In the data rows, zero lies at 4.5, halfway between 4 and 5.
Here are some points:
2,4,7,5,2,4,5,6,3,5,8,5,6,2,4,6,7,4,4,6,4,5,6,4,5,3,5,3,3
0,2,6,4,1,6,4,5,6,5,8,6,6,5,4,7,9,7,3,3,3,4,7,5,7,2,5,4,3
3,7,3,5,9,4,8,5,3,8,6,4,4,3,9,4,2,3,4,3,2,3,4,7,3,6,2,1,4
9,1,0,5,5,5,0,4,5,0,3,5,5,6,1,2,0,3,4,3,9,8,4,0,2,5,7,9,7
8,3,0,4,9,0,4,3,4,4,3,1,4,5,6,4,0,3,1,1,6,6,4,2,1,6,1,2,6
9,6,0,4,9,0,6,3,2,4,2,0,3,3,8,4,0,3,2,2,5,7,3,2,1,8,3,3,6
0,4,7,4,5,3,3,4,9,6,9,5,4,4,6,6,9,7,3,2,5,6,7,7,5,1,3,2,0
4,0,4,2,6,2,1,3,9,4,9,3,4,4,3,4,6,8,0,0,9,9,7,3,3,0,3,4,1
4,5,7,5,4,4,5,4,7,5,6,6,5,3,6,6,8,5,4,5,5,7,5,5,5,3,5,4,2
5,5,3,4,7,5,7,5,4,6,2,4,4,6,5,3,1,3,6,4,3,2,4,5,3,6,2,4,6
5,5,4,4,7,5,6,5,4,6,3,4,4,6,4,2,1,4,5,4,4,3,5,6,4,6,3,4,6
4,0,3,3,3,2,2,4,7,2,8,3,6,4,2,5,5,8,0,2,9,8,7,1,4,1,4,5,4
2,4,5,3,4,3,4,4,9,6,6,6,4,4,6,5,8,7,5,4,6,7,6,6,5,2,4,4,1
9,4,0,5,4,8,2,6,3,1,2,6,4,4,2,3,4,3,9,7,4,3,3,3,4,7,7,8,7
2,5,7,4,3,4,5,4,3,5,6,5,5,4,5,5,6,5,3,5,4,6,4,4,5,3,5,4,4
0,4,7,4,4,5,3,3,8,5,6,6,4,6,5,5,8,8,3,2,5,5,6,5,6,2,4,4,2
7,5,5,5,2,7,3,4,6,2,2,5,3,7,4,5,5,4,5,5,6,5,4,4,6,4,6,6,4
2,6,6,5,5,3,5,3,3,6,6,4,5,4,7,5,4,5,3,4,3,4,2,5,4,5,4,3,4
0,3,8,4,1,6,2,4,8,4,7,5,4,7,2,6,9,9,3,2,6,5,8,7,8,2,5,5,2
9,3,0,5,4,8,1,6,3,1,3,7,4,5,3,3,4,2,8,6,4,2,3,3,2,5,6,7,7
9,7,2,5,6,5,6,6,0,5,3,4,6,2,6,3,1,0,8,8,2,2,2,4,0,9,5,4,8
8,5,2,4,6,5,5,5,4,4,0,4,3,4,3,3,2,3,8,6,3,1,3,4,4,7,4,6,7
3,7,6,5,7,3,6,3,3,6,4,4,4,5,7,4,3,4,3,3,2,4,2,5,4,5,4,3,4
0,4,7,5,2,5,4,4,6,4,7,6,6,4,4,6,8,7,3,4,4,5,6,5,6,3,5,5,3
4,4,5,5,5,2,5,4,6,6,7,5,4,2,8,6,8,4,4,4,3,7,4,5,5,4,5,4,2
9,4,1,4,5,7,2,6,3,2,1,6,5,6,3,3,3,3,8,6,5,3,4,4,3,5,5,7,7
2,5,7,5,4,4,5,5,3,6,7,5,6,3,5,5,6,5,3,5,3,5,5,5,5,4,5,3,4
6,4,4,4,4,5,4,5,6,4,2,5,3,7,4,4,4,4,6,6,6,4,5,6,5,5,5,6,5
9,2,0,4,9,2,3,4,6,2,1,2,5,7,3,3,0,4,3,2,9,6,4,2,3,7,3,7,8
5,4,4,4,5,5,6,5,5,4,2,2,3,5,3,3,3,3,5,5,5,2,4,5,5,6,4,5,6
9,4,1,4,9,2,4,3,5,4,1,2,4,6,3,2,0,5,2,2,9,6,4,1,1,5,2,4,7
4,5,4,4,6,5,7,5,3,6,4,4,5,5,5,4,3,4,5,5,4,3,4,5,3,4,3,3,5
4,6,5,5,7,3,7,5,5,7,8,4,3,2,9,6,6,3,4,4,3,5,3,5,3,4,4,3,2
6,4,5,4,2,6,5,6,6,4,3,5,4,5,3,4,5,4,6,6,6,4,5,4,5,4,5,6,5
5,6,3,4,7,3,6,4,3,7,3,5,5,5,5,3,1,3,6,5,4,3,5,6,3,6,2,3,6
0,3,7,5,2,5,3,4,5,4,7,5,5,3,5,7,9,7,3,4,3,5,6,5,6,3,5,4,3
8,6,3,5,7,6,4,5,5,4,1,6,3,6,3,2,1,3,7,5,4,3,2,5,5,7,5,7,6
2,5,5,4,6,3,6,4,3,6,6,5,5,5,7,5,4,4,4,4,3,4,4,5,4,5,4,3,4
10 more points follow, each with its number after it:
9,6,2,5,5,5,6,5,0,5,2,4,6,2,5,4,2,1,8,8,2,3,3,3,1,7,5,4,7 0
3,5,7,5,3,4,5,5,4,4,6,4,5,4,4,6,7,4,4,5,3,4,5,4,5,4,5,5,5 1
2,3,6,4,0,7,3,5,6,3,6,6,5,5,2,5,8,7,5,5,5,4,8,5,6,1,5,6,4 2
4,6,6,5,6,4,7,5,3,7,6,4,5,3,6,4,4,3,3,4,3,4,4,5,4,4,3,2,4 3
5,1,4,3,5,2,2,3,9,2,5,2,3,4,3,5,5,8,0,1,9,9,6,1,4,2,4,6,3 4
5,7,3,5,8,3,7,4,2,7,3,4,4,3,6,3,1,3,6,5,2,2,3,5,2,6,2,2,6 5
4,7,4,6,9,3,7,4,3,7,6,4,3,3,9,4,3,3,3,3,2,4,3,6,2,4,2,2,3 6
3,8,4,6,9,4,7,4,3,7,4,4,4,5,9,4,1,3,4,3,1,3,3,6,4,7,2,2,4 7
5,5,6,4,3,5,5,5,5,3,2,3,3,5,3,4,5,4,5,6,5,4,4,4,6,5,5,5,4 8
6,7,3,4,6,3,6,4,3,6,1,4,4,5,5,3,0,3,7,5,2,3,3,4,3,7,3,4,6 9
Which of these numbered points is nearest to each point below, ignoring the 2 directions in which the first points spread most? Its number follows each.
3,5,6,5,5,4,6,5,3,7,7,5,6,4,6,5,5,4,3,5,3,4,4,5,5,4,5,3,4 > 3
2,4,7,5,2,4,4,6,5,4,7,4,5,3,4,7,8,5,3,5,3,4,4,3,6,4,6,5,4 > 1
4,5,6,4,5,3,6,5,5,6,6,4,4,3,7,6,6,3,4,5,4,6,4,5,4,4,4,3,3 > 3
7,9,4,5,8,2,8,4,1,7,1,4,4,3,8,3,0,2,6,5,0,3,2,5,3,8,4,3,6 > 9
9,5,1,5,8,2,6,4,2,3,1,0,4,3,5,3,0,3,3,4,6,7,2,0,0,8,3,4,8 > 4
5,7,4,6,9,4,7,4,2,6,3,4,3,4,6,3,1,3,6,4,2,2,4,5,3,6,3,3,6 > 5
4,6,6,6,7,2,6,5,5,7,8,4,4,2,9,6,7,3,4,4,4,6,4,6,4,4,3,3,2 > 6
9,5,1,5,9,1,5,3,6,5,6,1,3,4,8,3,0,3,1,1,8,8,4,4,1,5,2,3,4 > 6
8,3,1,4,3,8,2,6,5,3,3,6,3,6,2,2,4,3,7,6,6,3,5,5,4,4,6,6,6 > 2
7,7,3,4,7,2,8,4,1,6,0,3,4,3,8,5,1,2,7,6,1,3,2,4,3,9,4,2,6 > 9
7,2,4,3,5,1,3,3,6,2,3,1,4,6,2,4,1,6,0,2,9,8,4,1,4,5,4,7,5 > 4
2,4,6,5,0,9,0,5,9,1,5,9,3,9,1,5,9,9,6,4,8,5,8,6,8,0,7,7,3 > 2
3,6,3,5,8,4,7,4,3,7,4,4,5,5,6,3,1,3,6,4,3,3,4,6,3,5,2,3,5 > 5
7,5,2,5,7,5,6,5,5,5,1,5,4,6,4,3,1,2,7,5,3,2,3,5,4,8,4,6,6 > 9
6,5,2,4,7,5,7,5,3,6,1,4,4,5,5,3,1,3,6,5,3,1,4,5,2,5,2,3,6 > 5
8,3,0,4,4,7,2,6,4,2,2,6,3,5,2,2,3,3,8,6,5,2,4,4,3,4,5,6,6 > 2
4,4,6,4,1,5,5,4,6,3,3,5,3,6,4,5,6,6,6,5,6,5,4,4,7,4,6,6,4 > 8
3,4,7,5,3,5,5,5,4,4,6,4,5,3,3,6,7,4,3,5,4,4,5,4,5,4,5,4,4 > 1
4,3,5,5,0,9,0,5,7,1,6,9,4,7,1,5,8,6,6,5,7,6,8,5,8,1,8,7,3 > 2
3,4,6,4,0,6,2,5,7,2,5,7,4,6,2,5,9,7,5,5,5,4,7,4,7,2,5,6,4 > 2
0,3,8,4,0,7,3,5,8,4,7,6,5,8,2,6,9,9,3,3,6,4,8,6,7,0,4,5,3 > 2
6,6,3,4,7,4,5,4,5,4,0,4,4,7,5,4,1,4,7,5,4,2,2,5,5,8,4,6,7 > 9
6,6,3,4,7,5,7,5,3,6,1,4,4,5,5,3,1,3,7,5,3,3,4,5,3,7,3,4,6 > 9
4,0,3,2,5,2,2,3,9,3,5,2,4,5,3,5,5,8,0,0,9,9,8,2,3,1,3,4,2 > 4
4,5,6,4,4,4,5,4,5,4,2,3,3,6,4,5,5,5,6,5,5,5,4,5,6,6,5,5,4 > 8
2,4,5,4,5,3,4,4,9,6,7,6,4,3,6,5,8,6,4,3,5,5,6,5,5,2,3,4,1 > 5
5,8,4,6,9,3,7,3,2,6,3,5,4,4,7,3,0,3,5,3,1,3,3,6,5,8,3,4,5 > 7
1,3,5,3,4,4,3,4,9,6,6,5,3,4,5,5,9,7,5,3,6,5,6,6,4,1,3,3,0 > 5
8,3,1,3,9,1,4,3,5,4,3,1,4,7,4,3,0,5,1,1,8,7,4,1,2,5,3,5,7 > 4
Here are 10 other points, each followed by its number:
9,4,1,5,5,8,1,5,3,2,2,7,4,5,3,2,3,2,8,6,4,3,3,4,4,6,7,7,6 0
8,6,3,5,6,5,3,4,4,3,0,6,3,6,4,3,2,4,8,6,4,3,2,4,4,6,4,6,5 1
0,4,8,5,3,7,3,4,7,4,7,6,5,7,3,6,9,9,3,3,6,5,8,6,8,2,5,5,2 2
4,5,6,5,5,6,6,5,4,7,5,5,5,5,5,4,4,4,4,5,4,3,5,5,4,4,3,3,5 3
4,6,4,4,8,5,7,5,3,6,3,3,3,5,6,3,2,4,5,4,3,2,3,5,3,6,3,4,6 4
3,5,6,4,4,5,6,4,3,6,5,5,5,5,5,5,5,5,4,4,4,4,4,4,4,4,4,4,5 5
2,4,7,5,3,4,4,5,4,4,7,5,6,2,5,6,8,5,3,5,4,6,6,5,5,2,4,3,3 6
3,5,5,4,6,4,7,5,3,6,5,4,5,4,6,5,4,4,4,4,3,3,4,5,4,5,3,2,4 7
5,6,5,5,6,2,6,5,6,7,8,3,3,1,9,6,7,3,4,4,3,6,4,7,5,4,4,3,2 8
0,3,9,3,1,6,3,4,9,6,7,5,4,6,4,6,9,9,3,3,8,6,8,7,6,0,5,4,1 9
Which of these numbered points is nearest to each point below, ignoring the 2 directions in which the first points spread most? Its number follows each.
4,6,7,6,6,3,5,4,5,6,6,4,4,3,8,6,7,4,4,5,4,7,3,5,5,5,5,4,2 > 8
2,4,7,5,3,4,5,5,3,5,8,5,6,2,5,6,8,4,3,5,3,5,5,4,5,3,5,3,3 > 6
0,2,9,2,0,7,3,5,9,5,8,6,4,5,3,6,9,9,3,4,8,6,9,6,6,0,5,4,1 > 9
4,5,7,5,4,2,4,3,7,5,6,5,4,3,7,6,7,5,4,5,5,8,4,5,5,4,5,4,2 > 8
4,6,4,4,7,5,7,4,4,6,2,4,4,6,6,4,2,5,6,5,4,4,3,5,4,5,3,4,5 > 4
5,4,3,4,7,5,6,5,6,5,2,4,3,6,3,3,1,4,6,5,4,1,3,5,5,6,3,5,5 > 4
0,4,8,5,2,7,3,5,8,4,7,5,4,6,2,5,8,8,3,3,5,4,8,6,8,2,4,5,2 > 2
0,3,7,3,2,6,3,4,8,5,8,6,5,6,3,5,8,8,3,2,6,4,8,6,6,0,4,4,2 > 3
9,6,2,6,6,6,6,5,0,4,2,4,6,2,5,3,0,0,7,8,2,4,2,4,1,9,6,4,7 > 6
9,3,0,6,0,9,0,7,2,0,4,7,5,4,1,2,6,2,9,7,5,3,4,2,2,5,8,9,8 > 0
9,4,1,7,2,9,0,5,1,0,3,7,5,3,2,3,4,1,9,8,5,5,2,2,3,8,9,9,6 > 0
3,4,6,4,4,4,5,4,8,5,5,6,4,3,5,5,8,7,5,4,5,6,5,5,5,3,5,5,2 > 1
4,7,6,5,7,4,6,3,4,6,2,4,4,5,5,3,1,4,4,3,3,4,3,6,4,6,4,4,5 > 4
7,4,3,3,5,6,5,6,6,4,1,4,2,6,3,3,3,4,7,6,6,3,4,5,4,5,3,5,6 > 9
0,3,9,3,3,6,4,5,9,6,8,5,4,4,5,6,9,8,3,3,8,6,7,6,5,0,5,3,0 > 9
6,2,3,3,6,1,3,3,5,4,6,2,6,6,4,4,1,5,0,2,9,8,5,1,2,4,4,4,5 > 7
3,5,7,4,3,1,3,3,7,6,6,5,4,3,7,6,8,5,4,4,4,7,4,5,6,4,5,4,2 > 8
0,4,7,5,1,6,3,5,6,4,6,6,5,5,2,6,8,8,4,3,4,4,7,5,7,2,4,5,4 > 2
4,5,6,5,4,2,5,5,6,6,8,5,5,1,8,6,8,4,4,5,4,6,5,5,4,3,4,3,2 > 8
3,5,6,4,4,3,5,4,8,5,5,5,4,3,7,6,8,6,4,4,5,7,4,5,5,3,5,4,1 > 8
9,6,3,5,6,6,6,5,0,4,2,4,6,2,5,3,1,0,7,8,2,4,3,3,1,8,5,4,8 > 6
2,6,7,5,4,4,6,4,4,6,6,5,5,4,5,5,5,5,4,4,3,4,3,4,5,5,5,4,4 > 5
4,5,6,4,4,3,3,4,8,6,6,6,4,3,6,6,8,6,5,3,5,6,5,5,4,3,4,4,2 > 8
9,3,0,7,0,9,0,6,3,0,3,7,5,5,1,2,6,4,9,7,6,4,3,2,3,5,9,9,7 > 0
6,4,4,3,4,6,5,5,6,4,2,4,3,6,3,3,3,3,6,5,5,3,5,5,5,5,4,5,5 > 9
0,3,7,4,3,6,3,5,8,5,7,6,5,6,4,5,8,8,3,3,6,4,7,6,6,1,4,4,2 > 3
4,6,4,4,7,4,6,3,3,6,2,4,4,6,6,3,1,4,5,4,3,4,3,5,4,6,3,4,5 > 4
9,7,4,6,6,4,7,5,0,5,2,4,5,2,6,4,1,0,7,7,1,3,3,3,1,8,4,3,7 > 6
3,6,4,4,7,3,5,3,3,6,3,4,4,6,6,3,2,4,5,4,3,3,2,5,4,6,4,4,5 > 4
